The same turns and mirrors carry the whole set onto itself and the rows of a family onto each other. Which other rows belong to the same family as each row named below? List them in the order they appear above.
These 15 rows form 3 families of 5 rows each.
C: [-2.09 -2.66  1.27 -2.54 -2.79 -1.70  1.07 -1.33 -0.92]
D: [ 1.76  0.63 -0.34  1.70 -0.43  0.19 -1.81 -1.10  2.07]
T: [ 2.38 -1.92 -0.49  1.16 -0.63  0.80  3.46  0.77  2.58]
R: [-0.82 -0.44 -0.28  0.36 -0.08 -1.36 -2.78 -2.23  0.20]
U: [ 2.20 -0.29 -0.06  1.82  0.35  0.91 -0.95 -1.50  2.66]
X: [ 2.47 -2.62  1.37  0.11 -0.71  1.45  2.86 -0.71  3.20]
Z: [-2.63 -3.14 -0.70 -1.41 -2.36 -1.24  0.87 -0.06 -1.56]
V: [ 1.53 -0.40 -1.77  2.32  0.09 -0.13 -0.68  0.45  2.03]
M: [-0.29 -4.04  1.95 -2.42 -1.98 -0.34  3.28 -0.79  1.04]
S: [ 3.00 -1.14  0.97  0.81 -1.13  1.32  2.17 -0.27  3.33]
K: [-1.60 -1.04 -1.82  0.65 -1.04 -1.39 -2.30 -0.17 -0.38]
L: [-2.42 -2.81  0.93 -2.28 -1.61 -2.01 -0.08 -1.89 -0.87]
G: [-1.45 -0.30 -0.09 -0.40 -1.49 -1.74 -2.51 -1.78 -0.57]
A: [ 0.78 -3.14  1.85 -1.72 -2.67  0.12  3.93 -0.24  1.34]
B: [-0.23 -3.69  0.24 -1.09 -2.24 -0.01  4.43  0.44  0.17]

Which other rows belong to the same family as T? Z, V, K, B
Which other rows belong to the same family as X? R, U, M, L

The same turns and mirrors carry the whole set onto itself and the rows of a family onto each other. Which other rows belong to the same family as each row named below? List them in the order they appear above.
These 32 rows form 4 families of 8 rows each.
fut: [ 1.04 -0.56 -0.87  0.39  3.66 -0.94 -0.32  3.23 -1.18  1.86 -2.24  1.73
  0.46 -1.11 -0.40  1.61  0.25 -1.34  3.02  3.92 -1.24 -0.22  0.99 -0.16
 -1.79 -5.36  1.60 -3.41  1.21 -3.12  1.09 -1.54  2.23  0.73  0.88  2.38]
sak: [-0.01  2.28  0.08  1.34  1.25  1.02 -1.68 -1.76  0.35  3.82 -0.58 -2.68
  2.36 -0.63 -0.76  2.39 -0.06 -1.84  1.03  0.12 -0.08 -1.04 -1.69 -2.71
  0.28 -4.91  1.23 -2.72  2.80 -5.24  2.04 -2.27  0.07  0.39 -1.52  0.05]
menef: [ 0.65  0.43 -0.49 -1.23  5.54 -0.52 -1.83  5.26 -1.29  2.13 -1.17  0.15
  1.03 -1.25  1.23  0.03  1.30 -1.05  2.03  3.36 -1.34 -0.01  0.72 -0.20
 -0.70 -4.22 -0.26 -2.98  1.29 -2.25  1.68 -1.03  2.32  1.34  0.01  2.36]
muzi: [ 2.04 -2.70 -0.45 -0.82  2.60  4.56  2.44  3.99 -0.48  1.28  1.73  0.31
 -1.15 -5.34  1.18 -0.82  1.92  1.09  2.40  1.99 -1.29 -1.53  0.85  3.11
 -0.61 -0.68  0.22 -2.51 -1.55  1.12 -1.50  0.89  1.88 -0.41 -0.21  1.17]
Meza: [ 1.22  0.31  0.37  0.13  0.13  6.62  1.04 -0.96  1.17  3.34  3.51 -3.83
  1.00 -4.97  0.73 -0.19  1.73  0.62  0.35 -1.80 -0.04 -2.25 -1.87  0.53
  1.41 -0.06 -0.12 -1.64  0.10 -1.10 -0.68  0.16 -0.33 -0.66 -2.44 -1.33]
Rumo: [ 0.91 -0.58  0.40 -0.16  0.03  5.94  2.38 -2.89  2.18  2.73  2.81 -2.57
  2.55 -4.53 -0.33  1.58  1.40 -0.30  1.89 -1.67  1.55 -2.91 -1.22  1.39
  0.74 -0.61 -0.04 -0.82  0.13 -0.83 -0.11 -1.38 -0.10  0.06 -0.76  0.66]
lasav: [ 3.47 -2.31  1.30  0.91  0.50  2.88 -1.20  2.15  1.42  2.88 -0.91 -1.87
 -0.80 -3.81 -2.42  2.99  1.71  0.57  2.62  0.70  0.10 -1.49 -1.78  0.58
  0.73 -3.52 -0.35 -5.74  1.79 -1.06  1.92  1.40  0.17  4.07 -1.26  1.20]
pado: [-0.89  2.13  0.66  0.32  2.31  1.28 -0.60 -0.05  1.04  4.23  0.01 -3.20
  3.19 -2.24 -1.07  1.75 -0.30 -0.69  0.48  1.22  0.52 -3.74 -2.70 -2.43
 -0.57 -5.30  2.53 -1.96  2.57 -4.26  2.51  0.19 -0.36 -1.17 -1.78  1.10]
fogek: [ 2.92  0.74  2.76  1.63  2.61  2.98  3.70  2.00  0.27 -0.24  1.32 -0.66
  2.40 -3.63  1.80 -0.11  1.57 -2.46  4.85  2.36 -0.79 -2.22 -2.62  1.36
  1.77 -1.82  0.92 -2.01  2.88 -2.70  2.53 -1.36  1.17  1.00 -0.32 -0.01]
Tedud: [ 2.71 -0.97 -0.66 -1.33  1.62  4.00  2.80  3.33 -1.20  2.02  1.28  1.65
 -1.32 -5.08  1.89 -1.82  0.84  1.25  2.44  0.27 -1.03  0.57  0.40  2.18
 -1.32 -0.54 -0.29 -2.72 -1.84  0.65 -1.43 -0.02  1.40 -0.10  0.30  1.30]
tarib: [ 1.08  0.43  2.05  0.22  3.13  3.04  4.39  0.90  0.29 -0.07  0.32 -0.50
  3.06 -4.28  1.45 -1.05  0.73 -3.09  3.93  2.43 -0.82 -1.90 -2.33  1.11
  1.89 -2.69 -0.79 -1.92  1.47 -4.41  1.43 -0.04 -0.11  2.56 -0.19 -0.25]
domu: [-0.65  0.70  0.32  1.64  2.20  1.53 -2.04 -1.07  1.16  2.93  0.07 -3.90
  2.77 -1.13 -1.37  3.30  1.03 -2.04  0.96  1.84 -0.30 -3.14 -1.22 -1.76
  1.05 -4.94  1.89 -2.31  3.10 -4.67  1.93 -1.42  0.56  0.25 -1.89 -0.09]
gopab: [ 4.34 -2.37 -1.76 -0.03  2.26  5.01  1.26  3.40 -2.38  0.92  0.49  0.08
 -0.69 -4.96  0.97 -0.77  1.77  1.12  2.96  1.40 -1.76 -0.26  2.31  3.00
 -0.82 -1.45  0.33 -1.84 -2.31 -0.61 -0.46 -0.25  1.59 -0.06 -1.29  0.94]
lig: [ 1.00  0.20  2.75  0.91  1.27  4.25  3.10  1.51 -0.67 -0.99  1.28 -2.07
  2.20 -2.86  1.42 -0.42 -0.97 -1.53  4.84  3.64 -0.46 -0.69 -2.06  0.53
  2.29 -2.55 -0.81 -2.00  2.23 -2.47  2.17 -1.03 -0.35  0.14  0.17  0.86]
Dud: [-1.39  1.85 -1.76 -0.44  3.16  2.85  1.96  0.18 -1.55  2.27  2.27 -0.23
  2.12 -2.32  2.81 -1.73  0.25 -1.21  0.79  1.37 -1.51 -1.07  1.04 -0.34
 -0.90 -1.94  1.86  0.71 -0.54 -3.02 -1.42 -2.77  1.78 -3.88 -0.30 -0.32]
mas: [ 3.70 -2.56  0.74  1.74  1.88  2.50 -1.43  1.85  0.79  3.11 -0.17 -3.23
 -1.42 -4.21 -1.92  1.37  2.31 -0.12  5.37 -0.07 -0.03 -2.18 -0.78 -0.30
  0.75 -3.90 -0.24 -4.55  1.49  0.66  0.90  1.80  0.58  2.35  0.03  0.65]
Zenag: [-2.37  2.05  1.31  0.49  1.56  0.53 -0.60 -1.25  2.37  4.16  1.00 -2.18
  2.11 -1.29 -0.42  2.22  0.38 -1.74  0.34  0.66  0.49 -2.25 -3.08 -2.69
  0.58 -4.06  1.10 -3.22  3.64 -3.38  0.95 -1.17  0.28  0.02 -0.51  0.34]
teg: [-0.77 -0.95 -3.43 -1.14  1.24  2.59 -2.97  0.24 -0.10  5.47  0.11 -1.61
 -0.93 -2.32 -1.17  1.50  0.35  1.95 -1.55 -0.39 -0.65 -0.20  1.83 -1.10
 -1.94 -3.68  0.59 -3.15 -1.59 -1.38 -2.05  0.09  0.62 -0.81 -1.22  1.04]
bof: [ 3.32 -2.09  0.81  0.91  0.73  1.38 -1.86  1.34  1.90  2.99  0.00 -2.93
 -1.77 -3.58 -1.74  2.92  2.82  1.37  4.13  1.30 -1.17 -0.71 -1.77  1.28
  1.55 -3.99  1.01 -3.22  2.35 -0.35  0.01  0.93 -1.17  2.33 -1.62  1.77]
tufo: [ 0.95 -0.82 -2.55  0.09  0.82  2.63 -3.71  1.41 -0.23  5.40  1.00 -1.64
 -1.65 -1.84 -0.96  2.46  1.26  2.38 -0.48 -0.35 -0.54 -0.71  1.51 -0.60
 -2.07 -2.89  2.20 -3.08 -0.11  0.25 -0.93 -1.40  1.92 -2.55 -1.43  1.36]
zut: [ 0.21  0.46 -3.25  0.89  1.96  2.46 -3.30  0.10  1.21  4.89  0.25 -1.68
 -0.47 -2.18 -0.21  2.01  1.25  2.67 -0.41 -1.19 -1.39 -1.79  0.78  0.42
 -2.88 -1.74  1.01 -4.10  0.01  0.12 -1.76 -0.77  1.65 -1.48 -2.60  1.03]
Lus: [ 0.23 -0.50 -0.93  0.61 -0.18  5.45  1.73 -1.22  1.29  1.84  3.82 -3.84
  2.29 -4.48 -0.07  2.46  1.99 -0.42  1.05 -2.25  0.98 -1.93 -2.42  0.08
  0.59 -1.00 -0.10 -1.81  0.20 -0.29 -1.37 -1.38 -1.16  0.23 -2.03  0.09]
Poko: [ 1.05 -0.62 -3.37 -0.35  2.41  1.27 -2.48  0.61  0.65  6.34  0.05 -0.29
 -0.84 -3.27 -1.09  1.78  3.05  0.87 -1.30 -1.58 -1.13 -2.03  1.24 -0.24
 -2.68 -2.92  2.37 -2.96 -0.89 -1.58 -1.72 -0.30  2.20 -0.10 -1.78  0.28]
lim: [ 2.47 -0.92  1.61  1.50  1.35  2.13 -1.49  2.60  1.24  3.48 -0.32 -2.56
 -1.35 -4.44 -3.02  2.68  2.81 -0.03  5.79  1.00  0.47 -1.45 -0.49  0.57
  0.24 -3.84  0.41 -3.43  2.50 -0.69 -0.09  0.40 -0.02  3.22 -0.96 -0.23]
vifim: [ 1.31 -0.73  0.01  1.78 -1.68  6.13  2.49 -2.95  1.37  3.07  2.46 -2.39
  0.38 -4.85 -0.68  1.22  0.56  0.41  1.46 -1.41  0.10 -2.53 -1.53  0.50
  0.24 -1.21  1.69 -2.08  0.10 -1.95 -1.26 -0.36 -0.59 -1.24 -1.75 -1.26]
lup: [-0.55  0.71 -2.25 -1.00  2.44  3.60  2.05 -0.52 -1.11  1.64  1.48  0.50
  2.78 -1.59  3.42 -1.19 -0.97 -0.57 -2.46  0.97 -1.95 -1.12 -0.37 -0.25
 -0.76 -1.82  0.97 -1.69 -1.10 -3.52  0.58 -1.66  1.80 -3.33 -0.75  1.30]
Som: [ 1.85 -0.62  2.70 -0.38  1.99  3.26  4.03  2.08 -1.15  0.20  1.14 -0.45
  1.85 -3.97  0.75 -0.61  1.02 -3.37  4.03  3.27 -0.22 -0.78 -1.43 -0.21
  2.74 -3.74  0.49 -0.93  1.34 -4.16  2.30 -0.57  0.35  1.55  0.87  0.01]
nufer: [-1.63  2.29 -1.38 -1.21  1.92  3.24  2.12  0.45 -0.73  2.05  1.39  1.10
  2.61 -1.90  2.40  0.07 -0.37 -0.48 -1.93  2.09 -1.33 -0.39  0.02  0.56
 -1.02 -1.57  1.67 -0.52 -0.18 -4.68 -0.23 -3.29  1.29 -2.21 -1.73  0.48]
velib: [ 3.07 -2.48 -1.03  0.06  1.50  4.51  1.42  2.33 -1.00  0.94  1.25  1.08
 -1.71 -3.83  1.44 -0.41  2.17 -0.08  2.99  0.77 -1.82  1.10  1.79  2.75
  0.27 -0.28 -1.11 -2.99 -1.11  0.11 -2.01 -1.48  2.31  1.31  0.16 -0.02]
zim: [-1.14  1.81 -1.36 -0.48  3.02  4.29  2.66  0.71 -1.95  2.19  1.34  0.71
  3.17 -2.53  2.19 -1.52 -1.06 -2.06 -0.78  0.77 -0.27 -1.88  1.02 -0.94
 -1.67 -1.62  0.36 -1.81 -1.00 -3.62  0.53 -2.50  3.17 -2.43 -0.05 -0.63]
dalo: [ 1.22  0.22 -0.86  0.58  3.75 -0.41 -1.51  5.14 -2.33  2.31 -1.55  0.52
 -1.08 -1.48  0.88 -0.22  0.44 -0.49  1.59  3.81 -3.13  0.31  0.46 -0.99
 -1.08 -4.98  1.47 -4.32  1.09 -3.43  0.57 -0.02  2.02  0.02 -0.82  0.48]
lifi: [ 1.97  0.14  0.55 -0.09  3.95  0.36 -1.10  3.51 -1.32  3.20 -2.53  1.67
 -0.81 -1.77  0.69 -1.10 -0.05 -0.35  2.36  4.31 -2.32 -0.66  1.59  0.25
 -1.05 -4.68  1.66 -3.34  1.16 -3.75  1.66 -0.04  2.92 -0.13  0.31  1.14]

Which other rows belong to the same family as Zenag? fut, Meza, fogek, gopab, teg, bof, zim
Which other rows belong to the same family as tarib? sak, muzi, tufo, Lus, lim, lup, lifi
Which other rows belong to the same family as domu? Rumo, Tedud, mas, zut, Som, nufer, dalo

